Rotation paths and how fast each direction turns (degrees each step):
Each turn is a multiple of 5 degrees from 10 to 175, or 0.
Each row of a path follows its step; steps can be skipped.
Path 1:
step 0: [  3  -4   5   7 -12 -22 -14  18  -1   0  -7   5 -10 -18   5   9  12  -8
   5   9  -1   1  -7   7   2   8  -2   6 -29 -17  -7  -3   2  -5  -6   3
  -3  11   8 -10  24   7  31  14  -7 -27  11   1  14  -3   0  22 -29 -20
  29  -7   3   2  -1  -1   0  33]
step 1: [-24  -1 -14  18  -3   5 -15  14   3   0 -10   5   2   0  11  16   8   3
   9   0 -10  13  18 -21  -6   0   2 -11  15 -26 -27  -5  -1  13   2  25
 -20   7  23  17 -17  10  22  -4   6   5  20  -8   3  -4 -13 -19  14 -16
  -6  -3 -22   3  -9 -14   2   8]
step 3: [-23  11  -2  -4 -17   6   1  -6   6  26 -11   1  -4 -21   8  11  -8  -8
  11  13  -6   6 -18  -4   5 -15  -7   4  38   4  21   9  11  16  13 -20
  -6  -9 -20  20 -19  -1  12   2 -16  17  -6 -23 -10  -7   8  13 -12   3
 -15  -1  23   8   9   5  -5  -7]
step 4: [ 26   5 -25  -4  -2  -3   1  14 -24 -11  -8  15  -2 -23 -14  -1   6  -7
  19  21   8  -6 -12   4  -4   1  -9   8   7   0   2  11  -3  -1  -8 -19
  -1  -3  16   9  27  -7 -30 -18   3  18   2  -1 -21   1  -5  29  -1  -4
 -18  18 -10  -2   3  -8 -20  -8]
step 5: [ -2   5 -10  -6   1  13  -8  20   2   8   7  11 -13  -2   3  -1 -19   3
   7  -4  22 -16   8   2 -40   9   0   4  -3  21  18   6  -1 -15   4   6
   3 -26   1  15   7  17  15  -6   9  -7 -26  16   7 -13  17   9  23 -15
   3 -17  -7 -18  -9 -16 -12 -17]
step 6: [ 11 -22   5 -14  24 -16  -8  19  22  -7  15 -13  11  27  -3  -6  11   5
  11  -1  -2 -12  -7   7   3   7  -7  -1 -12 -13  -4  14  17 -38  -4 -15
   1   2   3  21 -22 -17   4  13 -12  -7 -11   3  -9   1   0   3  10 -31
  -1   3  -4 -17  16   7   3   1]
step 7: [ 10   3  31  10 -13  12  -2  -5  -2   9  10  10   3  28  10 -11 -15   7
  17  17 -25  26  -2 -19  19  -4   7   5   3 -15  -5   4   1 -18  -9  10
  13 -10 -11   1   7  11   1 -13 -17 -11  -5  -4 -26   3   8 -16  17   4
   3 -14 -17 -16 -14  10  19  -6]
step 8: [  9   9  26  14   1 -14 -12  -2 -34   7   9  11  10   1 -15 -12  -5  23
 -18   8   0   0 -35   7  18  15 -16 -25   8  -7   5 -17  11   4   4  18
   9   7 -11 -14  -6   0  -4   0   4   6 -11   8  19   4   9  -4  -5  -4
  -3   1 -15   5  11  17 -13  22]
step 9: [ -9  -7   4  -5 -22   8  12 -15   5   1  -9  16  12  -9  24 -14  -7  12
   5  -3  18   7  13  -1   4  25  -6   3  -2   7   9  -5 -15  -3  -4  22
  13   1   6   7 -15  -9   3   3  -7  -2  14  -2  -1   7   7   4 -24 -18
 -21   4   3  28 -36  16 -26  18]
[-1  3  4  4 -4  4 -4 -2 -2  2  0 -8  3  2  2 -1 -2  4 -3  3  0  1  2  5
  2  3 -7  2  1 -2  6  0  5  5  2  1  5  2  5  2  0 -1 -2 -3  4  3  1 -2
 -2  1  2  4  0  2 -1  5  3  5 -1  0  3 -3]
65
[ 3 -1 -1 -2  1  1  0  2  5 -3  1  3  0  2  5 -1 -4 -4  0 -2  5 -2  2 -2
  2 -3  0 -1  5  0  2  0  2  2 -6  6  5 -6  3 -4  9 -2 -1 -4 -4  0  3  4
 -4  1 -3 -1 -4  4 -1  4 -4 -1 -1  0  5  0]
140
[ 5  3  0  0 -2  0  4 -6 -7  3 -2 -3 -1  2  4  4  1 -2 -1  1 -1 -5 -6 -3
 -1  1  0  5  6 -4 -3  5  2  0  3  0  3  0 -1 -4  4 -1 -4  4 -1 -2 -2  0
  1 -3  0  3 -5  1 -3 -9 -4  2  0 -2  1  3]
85
[-1  2 -1  0  7  1  4 -2  2  4 -3 -1 -2  8  0  3  6  4 -1 -4  0 -2  4  4
  2  0  5 -3 -1  1  4  2  4  2  3  0  2  2  2  2  0  0  0 -3 -5  1 -1  1
 -8 -5  0 -4 -5 -1  1 -3  5 -3 -2  2 -6  0]
95
Path 2:
step 0: [ -8   6 -23  16   8  -7  17   7  -3  -1   7  -6  -8  16   3  -8  26 -11
  16  -9  -6  -7  -7   4   6 -11  -7 -15  -2   3   3   5  17   5   6  -3
   8 -25  -4 -14  10  13   6   6 -16  -9 -19  26  -1  -8   5   1   7   8
 -17  -7  -6   1  22 -22  14 -13]
step 1: [  8   7  -4  16  10   0  28   1   3 -15  -4  -2 -21  14   5  -3  18  -4
  26  -9 -11  -4   4  -9  18  11   5  12   1   1  -9 -13   8   0  -1  -4
   6  13  -4   6   7  10   6  11   0  10 -13   6 -12  22  10 -29   8   5
   5   2  18  10  19 -20  13  10]
step 3: [ -5  -3   4   3  15   2  14  11  19  -3  -5 -13  -2   2  14  23  20  -5
   9   6  11  -3   3  -9   2  -8 -10   0   4 -10  -3  -7  -3  -3   0 -14
  -1  -3  -1   7  -4   2   7  17 -23 -15 -14  26  -8 -31  -2 -15  -5 -10
 -17 -14 -33   6   0  -9  16  -5]
step 4: [  1   6   3   8   9  28   5  -5  11  -2   8  10 -28  -1   5  -5  11  22
  11   0   5   6  -1 -10  -3  19   8  20  -3  -2   8 -14  -3   2  11 -17
  -3   2  -2  -9  11  23   4  26   6  -8  -7  11 -16  -4  -7 -25   1  13
 -17  -8 -19   8  11 -10   0  10]
step 5: [  2   2 -17  11   8  -5  17  -6  12 -12  -6   9 -21   0   7   9   1  -7
  -1 -15  -9  -7 -18  22 -20   3  -2  22   1   1  16 -13  -8   0  19  -4
  -3   6  20 -15  18   5  14  -2  11   3 -17  13  -1  11   0   6   2   8
 -21  -6 -20 -14  23   3  -1 -11]
step 6: [  1  -2   1  10   5   0  29  19 -12   1  -6 -18 -13  15 -12  18  14  -1
   4 -11   1 -17 -10  23  -6 -20   3  11   1   5   0  -7   1 -19  -3  -2
   3   3  -5  -2  -4  -7   7   8 -20  -4 -23   5  -1  -7  15 -10  -5  -2
 -16   3 -14 -14  27 -11  13  18]
step 7: [  9  18 -24  12  21  10  16  21 -13  -1  19  -2  -8  13  -2  -2  20  17
  17   3   3 -20   1   0  -9   1  15  12   4  -9   9  -4  11   3   4  13
  -1   5 -11 -10   6  20   0  16 -14   0 -14  12  10   4   4 -19  13  -4
  -8   4   0  18  -6   3  -1  16]
step 8: [  3   2 -24  16   8  -9  34   8  21 -12   1  20  -3  -7  31   3  14 -11
  14  -1   0  -7  -7   0  -1   7  -7  -9   1 -13   2 -12   9  -6   5  -7
  -3  17   4  -8   4   9   9   0   7   8 -16  26  17   6  -1 -13 -12 -11
 -12  -8   3  -4 -11   3   3   8]
step 9: [ -1   0  20   6  -1   2  23 -17   8  -5  12   2  -2  -6   6   6   3  -4
  22 -17   8 -29   5  -7  10 -14  -8   0 -13  -5  -9 -13  11 -13  -1 -19
   5   5   1  -6   6   0  22  25  -3 -11 -22   8   7  -4  -3  -4 -25   5
 -10   8 -18  -5   7 -14   3  18]
[ 1  0 -2  6  2 -1  3 -1  2  3  4 -2 -3 -2  1 -5 -1 -4  1  0 -2 -2  3 -4
  4 -5 -5  1  9 -1  0 -4  0  4 -2 -2  1 -3  0  4 -3  2  7 -1  5 -2  6 -1
  0 -3 -2  1  0 -2  3  8  2  0 -3 -4  1  0]
45
[-3 -3  4  3  0  1  1  0  0  0 -4  2 -3  3  1  2  1  2  2  3  1  3 -1 -4
  0  0 -1 -1 -1  5 -2 -3  0 -1 -4  1  0 -4  0  6 -1 -1  0 -1 -4  3  1 -5
 -2  3  1 -3 -5  6  3  1 -3 -2  1  0 -3 15]
140
[ 2  4  0 -2  1 -4  0 -5  0 -2  1 -8  1  2  0  4 -4  3  5 -5  5  1  3  4
 -1 -3 -4  3 -1  1  3 -1 -2 -1 -3 -3 -5  5  2  5  5 -5  0 -1 -1  4 -3 -4
 -2  1 -2  1 -4 -1  1  8  2  0  4  2  0 -2]
95
Path 3:
step 0: [ 13  -3   7   9 -11  10  11  17   7  -1   1 -23  -9  11  -5   5  19   7
 -11   4   1   4 -10  -9  -2 -19  -4  12  -4   5   8  -3  31  14  -3  -9
 -26  18   2 -10   0  12 -24   3 -16   0   5 -21  13  18   0  12  -2  14
 -29 -19 -20 -20  15  16   8 -11]
step 1: [ 11  -9   4 -15 -34   4  -7 -14  -2  -7  10  20 -12 -20  18  27  14  -2
 -25   5 -11  -8 -20   3  -2  13  27   4   1  -4 -16   6  -6   8 -16   2
 -13  -1  12  -1  -4  -3 -12  22  -7  -4  22 -16 -12  16   0 -11 -15  -5
  -4  -9   2  11  22   9  -8   4]
step 2: [-19   4 -15   5  21 -21 -31 -11   6  -4  11  -9 -10 -12 -16   5  14  24
  -1  -4  13  -8 -11   8 -12   3  21   9  16  -5   1 -12  -3  31  -6  -9
 -14   3  12  -5  -3  -1  -7   7  -3 -18  -1   0  -1 -12  -8   0  -1 -16
  10  -4 -12  -8  30  -5  34   3]
step 3: [ -1   8  22 -14   6 -14  -4  18  16  13  20  -2 -14  -9  13  19  14  -2
  -1  -9 -30   7   1  11  14  18   7  10  -1   8  -1 -18   4  -6 -24  -2
  -4  11  -7   7  -2  14   7   4   3 -13 -20  10 -16   0  -8  31 -21   3
 -10 -16   0 -14 -10  -1  29  -9]
step 4: [  2  -1   2  -4 -21   4   0  -4  -2  -2  14  -6  -5  10   1  -8 -11  18
 -33  -7  -3  -3   5 -11  12  13  20  37  -2   4  18   1   8   2 -23  11
  14  -1 -16   7  17  -5 -20   9  13   7  11   9   7   6   6  19   7 -20
  17  -9  -1   5   5 -34  14 -10]
step 5: [ 24  -6  15  22  -3   3 -28 -14  34  14  -7  13   2  -8 -19  -8 -14  -2
   3  -9  11   0 -26   2   5  21  10  16  11   7  -4  -4  -5  -8  -8  11
  -4   5   3   1   0   5  -5 -10 -11 -19   6  18   7 -17   7 -16 -11  -5
   0  -7  28   3 -17 -20  14   9]
step 7: [ 22  26  21  -6 -18   9  10  -1 -17 -19   9 -10   8   0   4 -22   5  -2
 -13  -1   0  -1   2  -3  13 -20   6 -12  -4  13 -14 -22 -15 -15 -15   5
  -9   9   9 -10  14 -15  -3 -24  17 -14   6   7  -6 -14 -11 -10   0  18
   1 -12  -6   2 -14 -35  -3   4]
step 8: [ 27   1  10   2   8  12   6   6 -21  29 -15 -13   2   4  -4 -19  -4  15
  -7   8  16 -20 -15  17  15   0  -1  -9  12 -19  16   5  22  11   3 -14
   5  -1  13 -21   8  -1   1  -5 -13  -6  14 -21   7  22   3  -9 -16   7
   7  -8   4   2 -15 -24   5  19]
step 9: [ 25   1   6  -6 -23  21  -2  15  14  -5   1 -18 -12 -17 -14 -12  -4  -4
   2  -5  -4  -3 -27 -12 -15  -5 -16 -17 -18  -4   2   9   4   3  -7 -41
 -18  10  12   3   4  23  -4  -2  -3  15  15   2  -3 -11 -11  -9 -20   6
   4  -9 -13  -9  13  13  -9  11]
[  1   3  -2  -2  -3  -5   0  -9  -5  -2  -1   5  -5   3   3   1   1  -2
  -4   5   7   0  -2  -1   3   2   3   0  -6  -2   1  -2   2   1  -2  -2
   2  -1  -3  -1   3 -10   3  -3   0  -2   1   2   2  -2   0   1   1  -1
   2  -2   4  -4   3  -1  -6   1]
120
[-4 -2  2 -1  3  0 -1 -5  2  9 -2  2  9 -2 -3  3 -3  0  0  4  1 -5 -4  2
  1  1  5  2  0  1  2 -4  0  5  3 -1 -1  2 -1 -3  1  1  3  2  3  2  3  5
  1  1  0 -6  3  5  4  1 -2  4  1 -1  1  6]
115
[ 3  2 -5 -2  7  4  0 -1  7  2 -3  2  1  4  1  1  3  0  2  5  5 -5 -1 -1
 -3 -3 -1  4 -2 -1 -7  5  3 -2 -2 -4  3  1  2  2  3  4  4 -3 -1  0 -6  3
 -2  2  2  3 -4  2  0 -5 -2 -4  1  3  3 -1]
120
